Families of rows that turns and mirrors carry onto each other, the same ones carrying the whole set onto itself: the rest of each named row's family, in list order:
5 families of 8 rows:
fiduz: [-0.44  2.35  1.12 -0.46  0.27  0.59 -3.12  1.01  2.86  1.99  2.80  2.29
  0.80]
Lazav: [-0.97  0.51  2.47  1.82  2.74  2.13  1.70 -0.76 -2.94 -1.64  0.83 -1.04
 -0.26]
fipen: [ 2.24  1.25 -2.54 -2.62 -0.48  1.18  1.87 -0.40  1.67  1.01  1.24  3.78
 -0.89]
nitir: [ 2.76  1.41 -2.75 -2.16  0.03  2.16  2.56 -0.08  1.24  1.38  1.04  2.80
 -0.86]
tuban: [-0.84  1.29  2.27 -1.74 -0.25  0.04 -2.34  1.92  3.01  1.87  2.32  2.25
  0.84]
beno: [ 2.54  0.71 -1.95 -3.06 -0.23  1.97  3.34  0.71  1.27  1.36  0.65  2.48
 -0.80]
Suli: [ 1.12  2.32  1.10  0.20  1.66  3.35 -0.28  2.60  1.60  3.30  1.84 -1.06
  0.97]
fim: [-0.78  0.52  3.07 -2.48 -0.18  0.45 -0.95  3.08  2.78  2.06  1.75  1.24
  0.94]
pev: [-0.07  0.17 -1.71  0.41 -0.52  1.40 -2.15  0.45  2.20 -3.65  1.71 -3.22
 -1.57]
rusuz: [ 1.00  3.05  0.33  0.91  1.61  2.94 -1.61  1.45  1.84  3.04  2.43 -0.06
  0.88]
nulal: [ 2.76  1.12 -2.41 -2.50  0.02  2.21  3.13  0.38  1.13  1.48  0.83  2.43
 -0.82]
nese: [ 2.86  3.29 -0.42 -3.25  3.60 -0.15 -0.38 -0.23 -2.90 -2.46  3.55 -0.87
 -0.57]
dafi: [-0.09 -0.82 -0.68 -0.60 -0.61  1.65 -0.63  1.77  2.06 -3.49  1.06 -4.18
 -1.47]
zefug: [-1.49  1.19  1.77  2.29  2.33  0.95 -0.35 -2.28 -2.40 -2.20  1.62  0.77
 -0.37]
fama: [-0.43 -0.09 -1.43 -0.03 -0.86  0.77 -2.38  0.45  2.43 -3.92  1.74 -2.70
 -1.61]
Gogu: [ 0.38  3.02  0.27  0.68  1.02  1.78 -2.80  0.81  2.33  2.50  2.79  1.31
  0.79]
lugev: [ 2.00  0.83 -2.05 -3.11 -0.70  0.95  2.12 -0.04  1.75  0.92  1.09  3.80
 -0.85]
Lide: [-0.67 -1.02 -0.46 -1.08 -1.22  0.56 -1.52  1.36  2.56 -3.99  1.30 -2.97
 -1.53]
Nitaf: [ 1.86  1.65  1.31 -5.30  2.58 -1.40  0.23  0.90 -2.36 -2.93  3.05 -0.28
 -0.55]
bigep: [-2.11  0.68  2.36  1.48  1.74  0.06 -0.63 -2.18 -2.01 -2.59  1.60  1.55
 -0.38]
faf: [ 0.20 -0.32 -1.21  0.03 -0.31  1.99 -0.89  1.38  1.93 -3.38  1.24 -4.26
 -1.46]
farer: [ 2.03  2.71  0.21 -4.19  2.78 -1.54 -1.14 -0.36 -2.30 -3.04  3.67  0.48
 -0.61]
vetip: [-2.48 -0.79  3.90 -0.16  1.30 -0.14  0.98 -0.58 -1.95 -2.63  0.83  0.87
 -0.26]
marid: [-2.06 -0.84  3.91 -0.05  1.73  0.75  1.99  0.00 -2.33 -2.20  0.56 -0.26
 -0.23]
bakuv: [ 0.61  1.25  2.20 -1.08  1.17  2.83  0.53  3.53  1.79  3.13  1.40 -1.10
  1.02]
tikoz: [ 2.99  2.86  0.01 -3.61  3.68  0.21  0.47  0.45 -3.05 -2.24  3.18 -1.54
 -0.55]
ziza: [ 1.97  0.52 -1.71 -3.48 -0.72  1.05  2.63  0.37  1.67  0.95  0.85  3.52
 -0.81]
pekib: [-0.48 -1.09 -0.36 -1.05 -0.98  1.07 -0.89  1.76  2.30 -3.78  1.08 -3.60
 -1.49]
Bazu: [-2.52 -0.18  3.22  0.51  1.29 -0.43 -0.10 -1.47 -1.80 -2.79  1.30  1.61
 -0.32]
Suta: [ 2.22  0.43 -1.65 -3.44 -0.54  1.50  3.17  0.72  1.47  1.17  0.71  2.93
 -0.80]
Ruv: [ 2.53  1.53 -2.80 -2.22 -0.17  1.72  2.05 -0.40  1.41  1.21  1.25  3.35
 -0.88]
kef: [ 2.22  1.77  1.23 -5.08  2.96 -0.71  0.92  1.21 -2.74 -2.63  2.81 -1.14
 -0.49]
bogoz: [ 2.48  3.25 -0.34 -3.50  3.23 -0.86 -1.02 -0.53 -2.58 -2.77  3.75 -0.06
 -0.62]
kuzun: [-1.02  1.12  1.80  2.48  2.77  1.90  0.65 -1.69 -2.77 -1.80  1.32 -0.32
 -0.30]
Gusel: [ 0.23  0.08 -1.61  0.48 -0.27  1.90 -1.55  0.86  1.97 -3.41  1.50 -3.88
 -1.56]
bokoz: [ 2.75  2.22  0.67 -4.38  3.45 -0.04  0.99  1.05 -2.96 -2.32  2.89 -1.59
 -0.51]
Zuvaf: [-1.40 -0.31  3.36  0.82  2.28  1.68  2.24 -0.14 -2.74 -1.82  0.50 -1.03
 -0.20]
Bizu: [-0.16  0.52  2.99 -2.23  0.36  1.61  0.22  3.73  2.34  2.61  1.37 -0.16
  1.01]
bafas: [-0.71 -0.57 -0.91 -0.61 -1.14  0.45 -2.15  0.82  2.60 -4.05  1.58 -2.60
 -1.57]
gan: [ 1.74  2.07  0.91 -4.95  2.51 -1.78 -0.58  0.22 -2.18 -3.11  3.38  0.37
 -0.62]

Which other rows belong to the same family as fama? pev, dafi, Lide, faf, pekib, Gusel, bafas
Which other rows belong to the same family as Ruv? fipen, nitir, beno, nulal, lugev, ziza, Suta
Which other rows belong to the same family as Nitaf? nese, farer, tikoz, kef, bogoz, bokoz, gan

Families of rows that turns and mirrors carry onto each other, the same ones carrying the whole set onto itself: the rest of each named row's family, in list order:
4 families of 8 rows:
lom: [ 1.62  1.82 -1.39  0.66 -1.84 -2.84  0.19 -2.38  1.41 -0.09]
Mosof: [ 1.53  1.24 -0.52  2.23  1.34 -2.43 -0.67 -2.40  0.71  1.28]
riv: [ 2.55 -0.45  0.21  1.93  1.29 -2.65 -1.63 -2.40  2.01 -0.13]
bel: [ 4.90  2.45 -0.50 -1.39 -0.52  0.42 -2.84  2.27 -2.10  0.07]
lopem: [ 2.43 -1.07 -2.27  1.93 -3.08  3.77 -2.78 -1.50 -0.23  2.61]
podi: [ 3.63  0.71  0.14 -2.11 -0.62  0.34 -2.73  2.53 -1.61 -1.82]
Levu: [ 3.34 -3.17 -1.65  2.35 -1.48  2.85 -2.96 -0.70  0.99  2.54]
ruka: [ 2.21  3.20  0.81 -0.76 -1.22  0.30  0.12  0.18 -2.93 -1.17]
fet: [ 4.37  2.26  0.61  5.57 -2.85 -0.02 -2.67  0.79 -1.06 -2.08]
rig: [ 4.85  0.69  0.78 -2.30 -0.66  1.27 -1.45  2.23 -0.79 -1.42]
dova: [ 2.58  0.58  2.46 -1.73 -0.76  1.78 -1.48  2.99 -0.84  0.61]
damuk: [ 2.72 -1.84 -1.98  0.75 -4.43  2.98 -3.22 -1.05  1.80  0.88]
fupok: [ 4.54 -1.11  2.55  4.34 -2.86  1.03 -4.31  1.99  0.64  0.48]
Mumop: [ 0.41 -3.25 -1.51 -0.28 -2.32  1.79 -1.16  0.63 -0.21  1.37]
bobon: [ 5.45  1.61 -1.11  3.49 -1.38 -2.09 -0.73 -2.53  1.75  0.90]
Fosa: [ 5.60 -0.17  2.77 -0.46 -0.35 -0.60 -3.92  1.84  0.11  0.60]
Fol: [ 3.24  2.17  1.77  5.98 -2.44  1.53 -1.07  1.88  0.71  0.25]
voves: [ 1.19  2.29  0.57  4.04 -3.76  1.97 -0.22  0.33 -2.34 -1.31]
pog: [ 5.93  2.82  1.44 -1.10 -1.45  2.14 -1.14  0.75 -0.61 -0.79]
Pona: [ 1.97  0.45  2.39  5.27 -2.50  1.44 -0.95  2.14  1.14 -1.66]
lamil: [ 2.44 -2.35 -1.87  1.47 -3.42  3.70 -2.83 -1.91  0.48  0.37]
dusa: [ 2.65 -0.31 -0.10  0.82 -1.02 -3.49 -2.31 -0.64  2.87  2.21]
bov: [ 6.33  0.27 -2.82  1.15 -2.96  2.13 -1.70 -2.03  0.46  1.42]
Bim: [ 1.85  1.69  0.13  1.41 -0.01 -3.28 -1.28 -2.14  1.50  2.01]
dulu: [-0.53 -1.84  0.22  2.03 -0.76 -2.42 -0.19  0.12  1.20  0.78]
sotan: [ 1.77 -0.13 -2.72  1.03 -4.35  3.22 -2.23 -1.00  0.53  2.30]
beza: [ 2.82  0.35  1.27  5.79 -2.95  0.19 -1.71  2.20  0.44 -2.21]
renim: [ 4.55  2.01  0.39 -1.87 -0.32  1.33 -1.30  2.64 -1.59  0.74]
Sune: [ 0.95  0.03  1.60  4.88 -2.12 -0.40 -2.99  3.00 -1.24 -0.69]
Riku: [ 1.90  0.37  0.53  0.93 -0.30 -3.32 -1.34 -2.54  2.21 -0.30]
vupil: [ 2.27 -1.04 -2.92  2.23 -2.30  3.53 -0.46 -2.47 -0.48  0.31]
nog: [ 2.54  1.63  0.80  6.25 -2.64  0.23 -1.52  2.54 -0.42 -0.04]

Which other rows belong to the same family as pog? lom, Levu, fet, dova, dusa, Sune, vupil
Which other rows belong to the same family as podi? Mosof, riv, bel, damuk, Fol, Pona, sotan

Families of rows that turns and mirrors carry onto each other, the same ones carrying the whole set onto itself: the rest of each named row's family, in list order:
4 families of 4 rows:
G: [-1.50 -1.09  2.73 -0.42 -0.93  1.91 -0.59 -5.16 -0.84 -1.29  0.04  1.03
 -1.99 -0.35  6.02 -1.40  0.73 -0.97 -0.37  0.60  2.90  0.93  2.72 -0.16
 -0.78 -2.57]
X: [-0.65 -0.81  1.24 -3.23 -3.05 -3.26  1.47  0.51  2.16  3.58 -3.14 -0.95
 -0.37  0.18  5.19  0.78  1.65 -0.83 -3.70  3.08  1.47  1.92  1.95  2.72
 -0.80 -5.92]
F: [-2.25 -2.33  1.17 -5.98 -2.26 -4.41  0.57 -1.62 -4.29  0.35  0.83  0.14
  0.95  2.18  1.84  1.64 -0.80  0.49  0.04  0.90 -0.71 -4.20 -1.06  2.48
 -2.42 -0.42]
W: [-0.19 -2.72  0.72 -3.57 -3.54 -4.72  0.31 -0.04  1.71  2.71 -3.05  0.69
  1.60 -0.66  5.35 -0.96  1.86  0.46 -0.60  2.61  0.77  1.79  3.50  2.41
 -1.85 -5.97]
Q: [-0.95  0.11  1.48 -3.98 -1.36  0.47  0.54 -1.81  0.94  0.38 -0.47  6.16
 -0.97  6.80  1.50  1.69 -2.33  0.59 -2.04  0.02 -0.27  0.09  0.19 -1.46
 -1.06 -2.47]
V: [ 0.18 -1.99  1.39 -3.63 -0.87 -4.80  1.42 -0.41  1.31  3.96 -1.67 -1.15
 -0.73  0.77  5.80 -0.09  2.12  0.76 -1.88  2.16 -0.96  1.04  3.92  2.47
 -3.31 -6.17]
B: [-0.14 -2.41 -0.04 -6.15 -1.04 -4.50  3.25 -1.54 -3.89  1.87  1.91 -1.64
  0.92  4.71  3.12  0.00 -0.13  1.17 -0.76  1.00 -0.98 -3.02  0.77  2.35
 -1.56 -1.11]
E: [-0.60  0.89  2.50 -3.03 -1.90  0.25 -1.06 -0.74  0.59  1.80  0.75  6.67
 -1.47  4.60  0.81  2.10 -1.39  0.13 -1.88  1.93  1.23 -2.11 -1.38 -1.06
 -1.07 -4.00]
J: [ 0.61 -2.72  0.21 -3.32 -3.49 -3.85  1.17  0.68  2.61  3.64 -3.85  1.16
 -1.04 -0.51  5.15 -1.29  1.46  0.32  1.06  1.29  0.01  0.94  2.60  3.81
 -1.72 -4.32]
N: [-0.32 -3.18  0.39 -4.42 -1.58 -3.90  2.71  0.99 -2.66  2.36  0.81 -0.44
  0.95  3.56  2.21 -1.18 -2.15 -0.89  1.38  0.39  1.73 -2.72 -0.92  2.82
 -2.06  0.68]
L: [-0.32 -0.88  2.83  0.95 -0.91  0.74 -2.18 -4.36 -2.56 -1.15 -0.84  0.78
 -2.20  1.23  4.90 -0.26  0.88 -1.67  1.40 -0.71  3.16  0.61  2.87  1.16
 -0.68 -3.19]
S: [ 1.15  0.72  1.83 -2.52 -2.60 -1.07  0.17 -1.55 -0.07  0.74 -1.70  5.85
 -2.00  7.74  2.41  2.25 -2.41 -0.04 -1.00 -0.42  0.97 -0.22  0.62 -0.37
  0.18 -3.43]
C: [ 0.67  0.71  3.55 -1.11  1.71  1.23  0.48 -3.99 -1.59 -0.94  0.20 -0.26
 -0.04 -0.44  5.17 -2.37  0.56  0.01 -1.04  1.17  3.49  0.91  1.32  1.18
  0.30 -3.70]
Z: [-0.57  0.47  2.77 -0.76 -1.83  2.74 -1.19 -4.45 -1.79 -0.18 -0.11  1.75
 -1.09 -1.02  3.88 -1.06  2.33 -0.71 -0.04  2.20  3.35 -0.96  0.61  0.51
  0.85 -3.82]
M: [ 0.28  0.46  0.24 -3.94 -1.82 -1.72 -1.57 -0.93 -0.08  0.99  1.61  6.85
 -3.06  5.27  1.66  0.82 -0.95  2.13 -2.43  1.21 -1.70 -0.18  0.12 -0.26
 -1.53 -2.82]
K: [-0.42 -3.32 -0.14 -6.62 -2.13 -4.62  1.28 -0.72 -3.10  1.80  1.87  0.03
  2.39  3.82  2.01  0.42 -2.10 -0.42  0.07  2.00  1.91 -2.40  0.27  2.46
 -1.60  0.03]

Which other rows belong to the same family as V? B, E, Z
Which other rows belong to the same family as J? N, L, S

